One turning vector, and how many steps it has turned:
The counts run from 0 to 53.
37	-47	-5	-26	18	0	5	-15	-64	3 | 39
-40	-8	12	-3	33	43	-28	-5	-25	36 | 48
-48	-1	15	7	32	52	-29	6	-15	42 | 53
-1	-19	14	-51	52	56	-9	-13	3	16 | 16
28	-49	4	37	11	-14	-3	14	-46	-5 | 40
27	-36	-3	-52	47	35	1	-22	-21	10 | 22
-29	-24	13	53	19	12	-18	34	-15	25 | 52
33	-45	7	42	21	-2	0	44	18	-32 | 3
65	-53	-3	-8	10	-6	16	-11	-15	-37 | 7
-5	-29	26	29	48	42	-12	35	28	5 | 20
5	-41	7	52	25	-6	-16	38	-35	25 | 46
21	-44	-14	3	15	-4	-1	-25	-71	2 | 50
1	-30	9	-49	53	46	-12	-15	-11	13 | 27
34	-44	-12	18	12	-21	-7	-9	-66	2 | 45
20	-9	9	-51	42	51	8	-23	26	-6 | 0
-30	-20	20	20	44	38	-28	24	-5	35 | 42
-31	-16	13	-9	51	47	-21	12	-7	29 | 37
9	-39	24	48	42	18	-23	37	12	-2 | 25
46	-50	-1	-3	10	-6	1	-1	-53	-3 | 34
-10	-26	14	57	29	14	-15	44	-14	14 | 41
5	-31	35	27	36	26	-9	43	35	-14 | 9
52	-51	4	4	15	-7	16	4	3	-41 | 2
-24	-35	20	38	39	11	-31	42	-4	19 | 36
36	-52	-10	-38	25	12	-2	-18	-40	11 | 28
-3	-22	24	-6	57	53	-12	35	33	3 | 15
-13	-24	5	-31	52	46	-15	2	-10	28 | 32
14	-53	6	50	11	-18	-1	19	-49	17 | 51
-1	-23	-1	-44	32	45	-12	-27	-41	26 | 38
40	-26	-3	-58	31	28	17	-31	-8	-10 | 6
1	-21	-2	-35	23	26	-6	-31	-52	30 | 49
-26	-24	15	28	37	26	-30	32	-5	28 | 47
62	-31	-8	-43	20	5	10	-22	-7	-23 | 1
-10	-7	14	-26	54	55	-9	13	34	3 | 10
1	-9	17	-43	52	46	-1	-1	30	-4 | 5
-16	-12	3	-25	45	46	-10	-22	-33	36 | 43
17	-27	-11	-33	21	6	-4	-28	-60	14 | 44
46	-50	1	28	17	-20	5	21	-13	-29 | 13
-25	-24	22	-10	58	49	-22	22	18	18 | 26
28	-51	10	45	30	-10	-5	36	-1	-18 | 19
12	-49	9	40	31	-5	-16	56	-8	4 | 30
47	-55	-2	24	16	-21	1	6	-34	-17 | 29
40	-71	3	35	20	-16	3	27	-23	-13 | 24
58	-56	-4	3	15	-15	9	-2	-28	-27 | 18
-18	-28	22	13	55	32	-21	29	15	21 | 31
26	-30	-12	-42	34	24	3	-24	-48	15 | 33
40	-39	-2	-39	32	23	11	-21	-29	-12 | 17
30	-18	1	-45	40	44	-5	-22	-7	-1 | 11
45	-54	-11	-17	21	1	3	-8	-47	-8 | 23
19	-55	2	45	20	-20	-3	38	-32	-4 | 35
-9	-20	11	-24	57	47	-16	9	10	16 | 21
18	-43	18	36	35	14	-6	48	18	-12 | 14
-8	-16	25	15	48	38	-7	38	39	-7 | 4
34	-49	7	29	21	-7	-1	37	1	-25 | 8
